Look-ups in named tables: a row name and a column name give one cell, copied from the table.

Table Bavi
       Zusibem  Morevud
Nuf      0.011    0.822
Zezu     0.291    0.458
Kored    0.812    0.418

What is the Morevud of Kored in Bavi?
0.418
What is the Morevud of Zezu in Bavi?
0.458
What is the Morevud of Nuf in Bavi?
0.822
What is the Zusibem of Nuf in Bavi?
0.011
What is the Zusibem of Kored in Bavi?
0.812
What is the Zusibem of Zezu in Bavi?
0.291

Teforo:
         Mesu  Zubuk  Tir  Gad  Seko  Bubi  Dasol
Kodulup   150    159  123  111   106   101    162
Bamorok    75     54  132  194   180    86    108
Dak        94     75  128  189   173    95    116
Nafozi     94     79  132  177   172    94    115
Nota      169    160  184  121   173   171    116

What is the Seko of Bamorok in Teforo? 180
What is the Zubuk of Bamorok in Teforo? 54
What is the Tir of Nota in Teforo? 184
What is the Dasol of Bamorok in Teforo? 108
What is the Bubi of Nafozi in Teforo? 94
What is the Seko of Nafozi in Teforo? 172
What is the Bubi of Kodulup in Teforo? 101
What is the Dasol of Kodulup in Teforo? 162
What is the Gad of Nota in Teforo? 121

Lapanub:
	Fes	Faded
Sepato	33539	22423
Vudezet	-51369	486
Tam	-5814	37103
Buz	-19139	21005
Ger	39351	42181
Digu	85516	36927
Fuz	63976	64648
Kal	24228	45389
Sug	9588	41858

Fes of Kal is 24228
Fes of Vudezet is -51369
Fes of Digu is 85516
Faded of Ger is 42181
Faded of Kal is 45389
Faded of Fuz is 64648
Faded of Buz is 21005
Faded of Vudezet is 486
Faded of Sug is 41858

Table Tev
	Tora	Lelu	Dez	Donu	Farapun	Lebugot	Nel
Dazinu	13.9	41.4	37.3	43.9	54.1	5.1	65.9
Gaziz	43.0	35.7	27.0	54.1	39.6	45.2	50.4
Domesu	63.8	46.6	44.2	16.7	53.4	41.4	49.6
Lefogar	53.8	41.4	37.4	58.1	34.3	47.8	49.1
Duzul	31.7	31.2	27.7	36.1	60.7	91.9	23.2
Fedesos	41.4	64.6	42.0	21.1	85.3	42.9	22.5
Zoso	34.1	35.4	49.0	48.3	23.7	46.1	37.2
Tofo	42.0	29.3	50.5	47.9	13.5	31.8	48.4
Vozu	83.0	15.5	41.4	28.7	53.6	63.8	21.5

What is the Nel of Dazinu in Tev? 65.9
What is the Lebugot of Zoso in Tev? 46.1
What is the Tora of Zoso in Tev? 34.1
What is the Farapun of Zoso in Tev? 23.7
What is the Lelu of Vozu in Tev? 15.5
What is the Dez of Tofo in Tev? 50.5
Row with the largest Donu: Lefogar

Ditek:
         Mukale    Tol    Pof  Modafa    Gem  Nogo
Koziba    -0.13   0.09  -0.26   -0.13  -0.22  0.19
Busaku     0.14   0.09  -0.26   -0.02  -0.22  0.19
Gad       -0.10   0.09  -0.26   -0.13  -0.38  0.19
Tirat      0.13   0.09  -0.26    0.61  -0.21  0.02
Pelef     -0.10   0.09  -0.26   -0.13  -0.11  0.19
Gefiraf   -0.10   0.09  -0.26   -0.01  -0.58  0.19
Zamokim   -0.10  -0.24  -0.01    0.13  -0.22  0.19
Bez       -0.10   0.30  -0.26   -0.13  -0.22  0.19
Rebimu     0.26  -0.19   0.10   -0.13  -0.22  0.19
Kado      -0.07   0.09  -0.26   -0.10  -0.22  0.19
Tet       -0.10   0.09  -0.26   -0.22  -0.34  0.19

What is the Mukale of Pelef in Ditek?
-0.10
What is the Modafa of Gad in Ditek?
-0.13
What is the Nogo of Zamokim in Ditek?
0.19
What is the Modafa of Koziba in Ditek?
-0.13
What is the Pof of Bez in Ditek?
-0.26
What is the Pof of Kado in Ditek?
-0.26
What is the Nogo of Pelef in Ditek?
0.19
What is the Pof of Koziba in Ditek?
-0.26
What is the Gem of Tirat in Ditek?
-0.21
What is the Pof of Gad in Ditek?
-0.26
What is the Modafa of Pelef in Ditek?
-0.13
What is the Mukale of Gad in Ditek?
-0.10
What is the Mukale of Kado in Ditek?
-0.07
What is the Nogo of Koziba in Ditek?
0.19
What is the Mukale of Gefiraf in Ditek?
-0.10
What is the Mukale of Koziba in Ditek?
-0.13
What is the Tol of Tirat in Ditek?
0.09
What is the Nogo of Gefiraf in Ditek?
0.19
What is the Gem of Busaku in Ditek?
-0.22

